One vector is turned by the same rotation once a tick. Each row is the vector after some number of ticks, and that number follows the row.
The counts run from 0 to 186.
[6, -6, 14, 0, 1, -17, 1, 9, 7, 8, 1, -6, 4, 12, -4, -3, -10, 11, 11, -4, -6, 5, 9, -3, 23, -9, -13, -13, -3, -18, -16, -2, -4, 18, -3, -5, 1, 5, 0, 22, -27, 3, -3, -23, -11, 8, -8, 4, -7, -10, -14, -4, -8, -2, -1, 16, -6, 6, -23, -18, 4, 12, 5, 15, 2] | 96
[0, 3, -10, -1, -16, -4, -19, 6, -3, -9, 2, 3, 14, 7, 3, -14, -5, -5, 17, 18, 12, -9, 17, 7, 15, -2, 15, -12, 12, -13, -2, 3, -6, -2, -6, -4, 6, -2, 3, 15, -18, 2, -15, 0, 3, 7, 12, -13, -9, -21, -8, -24, -8, 1, 1, 16, -5, 14, -13, -8, 11, 18, 15, 7, -3] | 182
[0, -3, -7, -2, -11, -7, 4, 4, -4, -6, 14, -1, 12, -3, 6, -16, 9, 5, 26, 12, 9, -1, 4, 14, 8, 2, 0, -14, 8, -19, 1, 19, 0, -10, -4, 5, 1, -5, 11, -3, -10, -1, -12, -13, 10, 5, 4, -21, -8, -6, -16, -14, -10, -17, -2, 21, 21, 22, -23, -6, -6, 4, 6, 10, 5] | 90
[6, -4, -18, 0, 6, 4, -4, 1, 2, -1, 1, 12, 18, -10, 1, -6, 5, -3, -3, -1, -8, 6, 3, -3, 17, -14, -14, -7, -10, -8, -28, 10, 20, -2, 0, 10, 6, 17, -8, 11, -7, -12, -11, -1, 2, 24, 9, -3, -18, -10, -12, -9, -12, 0, -4, 16, 21, 28, 10, -8, -2, -5, 11, 7, 3] | 14
[9, 2, -6, 0, 7, -8, -22, 0, 5, 1, -3, -5, 11, 1, -7, -8, -6, 3, 11, 11, 2, -7, 24, -11, 10, -18, 8, -11, -7, -16, -12, -2, -1, 13, -4, -6, 6, 0, -1, 18, -18, -2, -6, -11, -1, 12, 14, -6, -2, -6, -14, -8, -9, -3, -5, 28, -3, 9, -12, -24, 13, 20, 2, 20, 4] | 138
[-5, -4, -10, -6, -6, -7, 0, 11, -6, 3, 4, 6, 19, -10, 13, -4, -5, -4, 15, -13, -5, 8, -2, -4, 21, -7, -20, -26, 3, -17, -12, 0, 16, 2, -6, 10, -10, 9, -10, 5, -14, -22, -9, -9, 3, 18, 11, -4, -14, -8, 9, -11, -4, 11, -7, 7, 18, 17, 7, -3, -10, -15, 6, 0, -11] | 174
[10, -13, -4, -5, 3, -12, -13, -2, -7, 1, 2, 4, 9, -5, 7, 1, 9, 14, 3, -8, -17, 3, -11, -5, 22, -5, -24, -17, -5, -10, -14, 10, 18, 13, -6, -4, -12, 5, -13, 5, -18, -13, -1, -21, -17, 13, 3, -9, -18, -10, -3, -6, 3, 3, -13, 12, 0, 12, -7, -14, 7, 5, 7, 6, 5] | 83
[-1, -8, 0, -3, 5, -14, 4, 6, 0, 9, 5, 5, 14, 9, 9, -5, 1, -12, 20, 7, 2, 2, 15, -2, 4, -10, -13, -2, -11, -24, -22, -3, -11, 4, -5, 5, 13, 7, 14, 18, -12, -3, -6, -7, 1, 16, -10, -6, -3, -15, -12, -20, -3, -3, 5, 29, 23, 11, -11, -12, -4, 3, -2, -1, 11] | 121
[-2, 1, -11, -2, -12, -4, 0, 5, -3, -7, 13, 7, 11, -8, 9, -17, 10, 9, 20, 8, 7, 0, -2, 16, 9, 7, 2, -11, 8, -16, 1, 20, 3, -12, -4, 8, -2, -6, 6, -1, -10, -2, -13, -10, 7, 6, 7, -26, -11, -4, -17, -17, -11, -16, -7, 17, 20, 18, -23, -4, -2, 7, 7, 12, 2] | 89
[-1, -8, -1, 6, -6, -5, 14, 26, 14, 0, -12, -7, 8, -7, 4, -9, -4, 2, 20, -4, -1, 11, -3, 10, 25, -10, -11, -18, 11, -18, -22, 3, 8, -1, 0, 6, -8, -3, 3, 7, -20, 1, -2, -7, 5, 19, 1, 0, -15, -11, -3, -10, -16, -3, 0, 21, 8, 15, -6, -17, -6, -6, 1, 6, -8] | 26
[-5, 4, -1, 2, 0, 0, 11, 18, 18, 7, 1, -3, 16, -7, -1, -16, -17, -2, 12, -4, 1, 12, 16, 2, 18, -14, -4, -9, -2, -22, -17, 0, 6, -1, 2, 11, 0, 0, 3, 16, -17, 3, -3, -6, 8, 21, 5, -3, -7, -3, -15, -7, -19, -10, -1, 19, 19, 16, -6, -12, -11, 1, 1, 18, -12] | 162
[7, -20, 2, 2, -2, -16, 4, 11, -4, 7, -14, -7, 5, 11, 9, 0, -2, -7, 26, -11, -4, -4, 1, 2, 18, -11, -11, -25, 8, -19, -18, -9, -7, 15, -9, -7, 4, 1, -4, 6, -23, -9, -1, -13, -2, 4, -8, 5, -8, -6, 6, -14, -5, 2, -4, 8, 6, 17, -11, -26, 2, -7, 6, 1, 0] | 52
[3, 0, -9, -1, -7, -3, -11, -3, -3, -3, 7, 16, 10, -11, 11, -11, 11, 17, 3, -5, -6, 3, -13, 11, 18, 6, -9, -7, 6, -11, -6, 17, 20, 2, -3, 6, -14, -7, -8, 4, -18, -6, -7, -14, -13, 12, 13, -22, -19, -7, -13, -18, -6, -9, -17, 6, 3, 13, -13, -4, 9, 13, 11, 14, -3] | 86
[10, 2, -21, -5, 3, 4, -17, -1, -5, -6, 4, 8, 15, -8, 1, -5, 10, 3, -2, 12, -2, 1, 9, -6, 18, -9, -4, -8, -6, 1, -21, 19, 19, -3, 1, 1, 6, 16, -7, 6, -7, -11, -17, -3, 2, 21, 16, -7, -16, -19, -11, -8, -6, -4, -3, 22, 11, 23, 7, -11, 7, 5, 13, 5, 7] | 16
[2, -7, -11, 2, 8, -8, -2, 11, 7, 10, -5, -11, -1, -3, -6, -18, -10, 8, 7, -1, -10, 3, -5, 10, 21, 0, -14, -9, 0, -13, -22, 9, 11, -3, 8, 0, -9, 0, -10, 8, -23, 8, 0, -10, 0, 13, 13, 4, -13, -6, -1, -4, -12, -13, -16, 15, 1, 10, -25, -19, 8, 14, -1, 19, 0] | 70
[3, -8, -21, -6, -5, -9, -10, -7, -17, -1, 14, 10, 13, 6, 15, -11, 12, -5, 6, 15, -6, -5, -1, 12, 9, 6, -9, 1, 1, -6, -15, 18, 4, -11, -1, 3, 7, 8, -5, 2, -9, 0, -9, -1, 0, 11, 2, -15, -21, -18, -10, -26, -4, -9, -11, 6, 13, 25, -14, -4, 8, 7, 18, -5, 9] | 60
[5, -21, 1, 5, 3, -11, 5, 11, 3, 12, -15, 6, 7, 5, 9, -2, 1, -5, 11, -17, -10, 2, -8, 4, 23, -6, -21, -16, 2, -18, -27, -4, 2, 14, -6, -1, -3, 3, -5, 14, -25, -7, -1, -9, -11, 10, -7, 5, -12, -11, 2, -18, -6, 5, -6, 6, 6, 15, -6, -18, 2, -3, 4, 2, 0] | 54
[5, -11, -7, 2, -5, -13, -9, 6, 2, -2, -6, -12, 4, -2, -15, -10, -9, 3, 14, -5, -4, 1, -11, 7, 19, -7, -15, -26, -4, -23, -11, 3, 1, -4, -5, -5, -13, 7, -6, 12, -20, -2, 0, -18, 5, 7, 5, 4, -6, -8, 5, 3, -6, 7, -8, 20, 9, 18, -30, -3, -8, 10, 6, 20, 3] | 67
[-3, -1, -8, 1, -20, -7, -13, 9, -6, -7, -1, 0, 11, 11, 3, -13, -4, -6, 24, 17, 13, -9, 17, 8, 14, -1, 14, -17, 14, -14, -2, -3, -10, 0, -8, -1, 6, -2, 0, 14, -20, 0, -15, -3, 4, 4, 10, -7, -8, -18, -2, -21, -9, 2, 1, 17, -4, 11, -18, -9, 6, 12, 16, 4, -2] | 183
[3, -3, -2, -2, -18, -12, -2, 2, -18, -5, 14, 10, 11, 23, 7, -2, 3, -2, 12, 9, -1, -6, 12, 6, 18, -4, -2, -11, 5, -8, -7, 0, -7, 5, -8, 5, 17, 18, -13, 13, -13, -6, -17, -6, -9, -1, -1, 4, -17, -19, -11, -14, -12, 0, 3, -1, 4, 19, -13, -2, -2, -4, 29, 0, 6] | 34
[5, 1, -14, 0, -4, 0, -10, 4, -3, 2, -2, 6, 8, 3, 1, -21, -2, 0, 13, 13, 16, -7, 11, 7, 15, 3, 14, -13, 9, -5, -11, 18, 0, -6, 2, -3, 13, 6, 2, 5, -19, -3, -23, 3, 9, 2, 19, -4, -5, -11, -7, -24, -10, -16, -8, 12, 8, 24, -16, -12, 12, 13, 9, 15, -2] | 46
[7, -9, 11, -3, -3, -16, 0, 6, 4, 3, 3, -17, 8, 11, -3, -3, -5, 5, 21, 5, 0, 1, 12, -3, 15, -14, -8, -18, -3, -23, -9, 4, -9, 9, -5, -10, 3, 4, 10, 13, -19, 3, 1, -23, -1, 7, -13, -6, -1, -9, -17, -2, -3, -7, 4, 24, 3, 15, -26, -19, -6, 9, 6, 12, 5] | 94
[8, -11, -14, -7, -13, -13, -16, -13, -18, -10, 11, -4, 16, 9, 0, -4, 5, -6, 14, 10, -2, -12, 1, 7, 8, -3, -4, -19, 1, -21, 0, 7, -8, -11, -13, -6, 3, 7, -4, 2, -10, -5, -5, -14, 5, 2, -1, -15, -10, -10, -7, -13, -3, 1, -6, 7, 16, 31, -21, -1, -3, 6, 22, 6, 7] | 63
[5, 1, -8, -4, -2, -2, -16, -3, 0, -10, 12, 17, 19, -4, 3, 0, 9, 2, 1, 14, -6, 5, 10, -7, 15, -14, -8, -2, -13, -12, -15, 8, 12, 4, -7, 5, 5, 10, 2, 20, -8, -10, -9, -10, -7, 21, 3, -15, -15, -22, -22, -13, -1, 6, 4, 26, 8, 15, 4, -2, 0, 10, 15, 2, 8] | 151
[3, -5, -13, 3, 8, -8, 0, 3, 3, 13, 0, -2, 2, 4, 5, -19, -5, 5, 5, 3, -10, -3, 2, 15, 14, 1, -2, 1, 5, -10, -21, 9, 7, 0, 8, 1, 5, -4, -10, 2, -20, 11, -3, -4, -3, 11, 9, -1, -15, 0, -12, -13, -20, -24, -20, 8, 2, 14, -20, -26, 14, 12, 3, 20, -2] | 72
[7, -18, 1, 1, -5, -18, 3, 10, -8, 6, -12, -10, 7, 15, 8, -2, 0, -9, 27, -3, -1, -8, 7, 0, 18, -11, -6, -29, 13, -19, -14, -7, -10, 13, -9, -10, 5, 2, -2, 1, -22, -8, -4, -10, 3, 0, -4, 4, -6, -7, 7, -14, -6, 0, -4, 10, 6, 17, -15, -26, 2, -5, 7, 0, 0] | 51
[5, -3, -2, -10, 4, -9, -22, -1, -6, 3, 5, 5, 9, -7, -4, -7, -3, 11, 11, 0, 5, 1, 3, -13, 18, -5, -12, -26, -11, -15, -8, 10, 6, 10, -7, -7, -6, 13, 3, 14, -22, -18, -14, -18, -1, 7, 13, -5, 2, -14, 3, -7, 10, 3, -5, 21, 3, 8, -15, -8, 7, 17, 0, 13, 3] | 110
[13, -1, -17, -4, -13, -3, -25, -3, -12, -12, 5, -1, 13, 0, 1, -5, 8, 8, 11, 18, 2, -10, 13, -2, 18, -9, 8, -20, 13, -2, -3, 13, 9, 3, -6, -7, 3, 5, -10, -2, -12, -10, -15, -10, 1, 7, 17, -14, -17, -14, -5, -9, -6, 0, -3, 16, -3, 20, -5, -12, 11, 8, 20, 5, 4] | 19
[6, -7, -5, 5, 2, -12, 6, -3, -10, 3, 5, 11, 6, 15, 8, -8, 12, -3, 16, 0, 1, -11, 12, 7, 2, -7, 4, -5, 5, -15, -13, -3, -8, 5, -6, 7, 23, 6, -4, 3, -8, -6, -18, -6, -3, -1, 2, -1, -8, 3, -18, -19, -18, -19, -8, 9, 24, 26, -14, -19, 5, -5, 12, 12, 13] | 76
[2, -6, -12, 2, 9, -9, -2, 10, 7, 11, -4, -8, 1, -1, 1, -19, -9, 6, 6, 1, -10, -1, -2, 13, 18, 1, -9, -2, 4, -10, -23, 10, 12, -1, 9, 0, -3, 0, -10, 6, -23, 11, -1, -6, -1, 13, 12, 1, -15, -1, -7, -10, -17, -19, -19, 12, -1, 12, -22, -24, 14, 14, 1, 22, -2] | 71
[1, -15, -8, 3, 7, -6, 3, 9, 2, 9, -7, 15, 9, 1, 12, -8, 5, -4, 3, -12, -11, 6, -15, 10, 20, 2, -24, -2, -3, -12, -33, 6, 11, 4, -1, 5, -1, 4, -4, 15, -22, -4, -7, 1, -14, 15, -3, 0, -20, -18, -2, -24, -6, 0, -10, 7, 7, 14, -5, -13, 6, 4, 5, -1, 3] | 56
[7, 0, -13, -4, 10, -4, -18, -1, 6, 3, 2, -11, 15, -6, -6, -9, -8, -4, 9, 11, 1, -3, 21, -11, 7, -19, 0, -11, -11, -20, -14, 6, 3, -2, -1, -6, 3, 2, 5, 10, -13, -1, -1, -12, 11, 20, 10, -13, -1, -2, -14, -3, -6, -6, -5, 30, 14, 19, -9, -19, 2, 16, -3, 19, 3] | 136
[5, 1, -3, 0, 4, -10, -20, 5, 2, 3, -3, 1, 5, 4, -6, -9, -4, 6, 12, 10, 0, -8, 22, -7, 13, -14, 9, -11, -1, -14, -9, -7, 0, 17, -5, -2, 6, 1, -5, 17, -21, -4, -11, -14, -8, 10, 18, -2, -4, -7, -10, -10, -11, -2, -5, 27, -6, 3, -16, -23, 16, 19, 3, 19, 4] | 139
[-8, 5, -3, -1, -17, -9, 3, 11, 2, 0, 6, -12, 16, -4, 6, -10, -17, 2, 21, -4, -5, 3, 9, 7, 18, -7, -3, -21, 11, -26, 4, -5, 4, -3, -4, 11, -12, -5, -11, 6, -16, 1, 5, -16, 6, 13, 9, -12, -15, 4, -4, -3, -17, 0, -9, 7, 9, 13, -13, -8, -10, -3, 10, 18, -17] | 159
[2, -8, -2, -8, 10, -19, -7, 4, -5, 8, 10, 2, 10, 12, 8, -1, 1, -5, 13, 10, -6, 1, 14, -7, 10, -9, -18, -2, -17, -18, -22, -2, -6, 9, -4, -2, 12, 14, 4, 21, -15, -1, -4, -13, -8, 16, -7, -1, -7, -23, -10, -15, 3, 2, 5, 27, 6, 5, -13, -16, 3, 9, 4, -4, 14] | 123
